A single turn carries every row of the set below to another of its rows. Some are shown first; where does it send the rows asked next?
B: [-5  6 -1  8 -3  0  4 -6  7 -5 14  7 10 -8  1 -3 -5 -2]
Y: [  4  12  -7 -12  -7   1  -2 -14  11   8  -5   0   9   0  -4   5  -1 -11]
L: [  2   6  -3   6  -3  -1  13 -14   3   2   3   0   6   1  -7 -10  -4 -11]
K: [  7  -1  -6   8  -2  -2   0 -15  -2   2  -2  -4   5 -19  -7  -8  -4  -8]
J: [  4   0  -4  10   0   0  -1 -11   1   0   3   1   5 -24  -5  -4  -4  -4]
A: [ -1  10   0 -11   2   2  -3 -12  14   3   5   2   9  -8   1   6   6 -12]
Q: [  4   6  11  -9   3   4   1 -11  10   2   2  -1   3   0 -13   3  -2   2]
Z: [  8  -4  -5   2  -8  -4 -10   8   3   3   3  -1   8  -5   1   3   0  -8]
H: [  1   5   2   5   2   4  -2   6  12  -2   7   1   6 -13  -6   2  -5 -15]
F: [  4   4   9 -11  -2   2  -7  -6   8   0   4   1   7  -2  -7   5  -3   8]
R: [  9   1  -2   2  -2  -1   2  -1   4   6  -4  -6   4  -1 -10  -3  -3 -21]
P: [  8   0   8 -13  -2  -1  -4 -11   4   3  -1  -3   5   4  -8   1   1   2]
M: [ 3  6 -6 -8 -6  0 -5 -8 11 11  3  5  6 -4  1 12  6 -4]
U: [  8  -3  -8   8  -6  -4  -4 -11  -3   3  -1  -1   6 -19  -3  -4  -4  -1]
S: [  4  -3  -8   4 -12  -7   2  -6  -2   2   6   2   9   2   3  -4   0   0]

B turns into L
Z turns into H
M turns into A
Now find these:
P turns into F
K turns into U

A single turn carries every row of the set below to another of its rows. Some are shown first; where does it send the rows asked next?
per: [-11  11  -3  -4   8  -5   2   6   5   0  -1   4  -2 -14  -1   2  -4]
pir: [ 10   8  -2   1   1  -4  -8   0   7  -4  -1  -2 -11 -11  -2  -6   4]
Furi: [-1 -2 -1  0  6 -5 -1  1  2  0 -3 10 -2 10  3 10 -3]
kura: [ 0 22 -2  4  8 -4 -1  1 -5 -1  0 -1 -5 -8  8 -3 -3]
fiz: [ 9 -9 -4 -6 11 -2 -7  1  2  3 -3 -2 -6  4  3 12 -4]
fabab: [  7  13  -9  -7  -1   4  -4  -2  11  -4   0   1   0 -11   4   8  -4]
tabed: [  3   1   6  -4   6  -1  -3  -4  -2   6 -17   1  -2  -2   6   6   1]
luz: [ 13   3  -4   5   8  -3   5   9  11  -2  -6  -8  -6 -14   3   5   0]
keni: [  8  15 -14   3   3 -12  -6   4   2   0   8  -2  -5  -5  -2   6  -7]
tuno: [  4  10  -3  -3  11  -7  -5   8  -2  -3 -10   0   3 -13  12   7   5]
dev: [ 0 10  3  1  3  3  2 -5  2 14  0 -5  0 -2  1 -1 -3]
rir: [ 2  4  7  0  7 -4  4  1 -1  1  6 -3 -2  5  4 18 -8]
pida: [  4   7   5   3  19 -11  -7   3  -7   4  -3  -6  -8  -2  -8   7  -8]
bave: [ 11   4  -2   4  10   1   2   5   1  -8  -4  -3 -11  -8   7  -6   1]
Fus: [ 10   5 -11  -3  18 -12  -7  10  -4  -4  -4  -3 -10  -6   2  12  -5]
Genu: [ 3 11  4 -9  7  1  0 -3 -2  9  2 -6  4 -1 -5 14 -1]
Zigur: [-1  8 -2 -9 10  0 -4 -5 -3  5 -9  6 -1  5 -7  7  1]
Niza: [  9   2  -2  -1  -4 -12  -2  13   1   5  -6   1  -2  -7   1   7   2]
Kuz: [  0   6   0  -2  17   1   2   6  -4   4  -4   5 -11 -13   0  -1  -9]
mifo: [  1  16 -12  -7   8  -1   7   0   4  -9   0  -4  -6  -4  -3   8  -9]
zoren: [  9  13  -2  -5   8  -3  -3   6  -1  -2  -3 -11 -18   5   6   6  -6]
lizo: [ 11   2  -4   2   3  -1   2  -6   2   5   6  -4  -6   1  -4  10 -13]
gul: [ -2   3   6  -7   4 -14   0   9  -8  -5  -7   1  -8  -8   0   6   1]
vid: [ 5  3 -3  5 10 -4 -3  4  8  1 -3  0 13 -9  1 12 -2]
Deni: [ 10   9  -2   1  11  -6  -5   4   8   2  -5 -11 -17 -12  -5   2  -3]
fadi: [  9   9  -3   1  -1  -8 -11   0   2  -1   1  -3   6   3  -4   4   4]
Boza: [  7   7  -8 -12   4  -7   0  10  -2 -10   2  -9  -6   4   2   9   3]
Maveb: [ 4 12  0  4 18  3 -1 -3 -4 -7 -5 -3 -3  5  5  2 -7]

keni turns into kura
lizo turns into dev
Kuz turns into Niza
Now find these:
Maveb turns into vid
Genu turns into Zigur
mifo turns into per
bave turns into luz

